Read these off the array that follows.
1) Which number is the second largest entry?
2) Which number is the bottom-right entry?
3) Which number is the smallest entry in the last column?
4) Which number is the entry in the top-left corner?
5) Which number is the largest entry in the last row?
6) Which number is the third-last entry, reading row by row?
[[29, -10, 28, -1, -9, -8, -6, -12, -10, -11, -10, -10, -10],
 [6, -4, 17, -11, 0, 1, 0, -3, 1, 13, 0, -2, -1],
 [18, -16, 22, 2, -18, -18, -7, -10, -17, 0, -18, -19, -19],
 [12, -2, 4, -5, 1, 2, -8, -2, 1, 4, 1, 1, 1],
 [9, 1, 4, 11, -5, -5, 6, 1, -5, -8, -5, -4, -5],
 [6, 5, -1, 16, -3, -4, 7, 5, -4, -11, -3, -2, -3],
 [-2, 12, 2, 1, 7, 8, -11, 15, 8, 10, 8, 8, 8],
 [7, 1, 13, 7, -6, -6, -5, 5, -5, 0, -5, -5, -6],
 [-7, 5, -3, -1, 2, 2, -9, 12, 3, 18, 2, 2, 2],
 [9, 7, 4, 1, 6, 7, -4, 5, 5, -1, 6, 6, 6],
 [8, 2, 5, -7, 7, 8, 7, -3, 6, 3, 7, 6, 7],
 [10, 0, 20, -13, 4, 5, -14, 1, 5, 14, 4, 3, 3],
 [14, -10, 1, 8, -11, -11, 12, -10, -12, -10, -11, -11, -11],
 [6, 2, -2, 6, 0, 0, 7, 1, -1, -4, 0, 0, 0]]
1) 28
2) 0
3) -19
4) 29
5) 7
6) 0

data =
[[-16   4   4   8   4  -1 -10  30]
 [  2  -3  -4 -12  -4  -2   1  -6]
 [ 11  16  16  -4  25   7   4  26]
 [ -5   4  -1   2   3  11  -3  21]
 [ 18   5   6 -15   4  -1  14  12]
 [ 10  -5 -16   7  -6   9   5  18]
 [  4  10  -1  19  14  11   3 -32]
 [-25   0 -10  16  -1   0 -16   0]
 [ 26 -13  -9 -16 -20  25  20  16]
 [  1  -1 -14 -14  -2  11   2  22]
 [ -5   1  -1  18   0  15  -1 -25]]
The top-left entry is -16
The largest entry in the first column is 26
The entry in the bottom-right corner -> -25
Report the entry directly above the smallest entry.
18
Report the top entry of the column that holds the largest entry.
30
Report the 5th entry in reading order.
4
Report the second entry, reading row by row.
4
Report the 4th entry in reading order.
8
The entry just left of the largest entry is -10
The third entry from the end, reading row by row is 15
The smallest entry in the last column is -32
The second entry on the main diagonal: -3
Report the fifth-last entry, reading row by row.
18
Report the 4th-last entry, reading row by row.
0
The entry just left of -20 -> -16
Report the entry directly below -32.
0
The entry directly above 6 -> -1
Report the entry in the bottom-left corner.
-5

Questions about the row below.
1) Find the entry just right of 0.4.
2) Find the entry just left of -0.7.
0.4,-0.1,0.6,0.0,-0.7,-1.8,1.5,-1.6
1) -0.1
2) 0.0

[[  8  -7   1   5  -1   2  10  10 -13   4  22]
 [-18  -1  -5   6   3  -3  -9  -8   6 -11 -19]
 [-34 -15  -1  21  -2  -9 -10  -4   3 -16 -15]
 [-20  -4  -3   5   2  -4  -8  -6   8 -10 -22]
 [  1 -11   4  12  -1   0   4  13 -11   1  16]]
Rows and columns are numbered from 1.
The entry in the bottom-right corner -> 16
The entry in row 1 and column 1: 8
The entry at row 1, column 2 is -7
The entry just right of -20 is -4
The entry in row 2 and column 1 is -18
The smallest entry? -34
The entry just left of the largest entry? 4
The entry directly above -16? -11
The entry directly above the centre entry is -3
The entry at row 1, column 3? 1
The entry in row 2 and column 3? -5
The entry in the top-right corner -> 22
The entry just right of the centre entry? -10
The entry directly below -6 -> 13
The entry just left of 0? -1
The entry directly below -20 is 1
The entry just left of the centre entry? -2
The entry at row 2, column 2 is -1

Questions about the array below.
1) Which number is the entry directly above -7?
2) Which number is the third largest entry?
3) Which number is the entry directly below -10?
4) Which number is the minimum?
5) Which number is the second entry on the main diagonal?
6) Which number is the entry in the top-right corner?
7) Which number is the last entry, reading row by row?
8) Which number is the entry directly above 26?
-17  -20    5  -23
 -5   -6    2    4
 -7  -10  -14   -6
 26  -19   10  -16
-37   29    7  -24
1) -5
2) 10
3) -19
4) -37
5) -6
6) -23
7) -24
8) -7

Read these off the array that follows.
1) The fifth entry in reading order?
2) The last entry, reading row by row?
3) The last entry in the row that holds the largest entry?
4) The minimum?
5) The second entry in reading order?
6) The second entry on the main diagonal?
7) The smallest entry in the last column?
8) The 2nd entry on the diagonal from the top-right corner?
-7,-4,3,4,0,6,0,0,5,-9
-18,-20,9,10,10,30,21,3,-4,5
12,5,18,10,-8,-17,14,-27,14,-23
-4,3,4,7,-4,0,5,1,20,-11
-8,-15,13,10,-10,8,5,-4,14,-21
6,8,3,0,-3,-2,-6,-4,25,-15
2,-2,6,5,8,-9,20,-14,16,-12
-10,-24,3,6,-4,16,10,6,-4,2
-5,-5,3,-2,0,12,13,-9,3,0
-7,-13,5,5,10,1,19,-8,13,-12
1) 0
2) -12
3) 5
4) -27
5) -4
6) -20
7) -23
8) -4
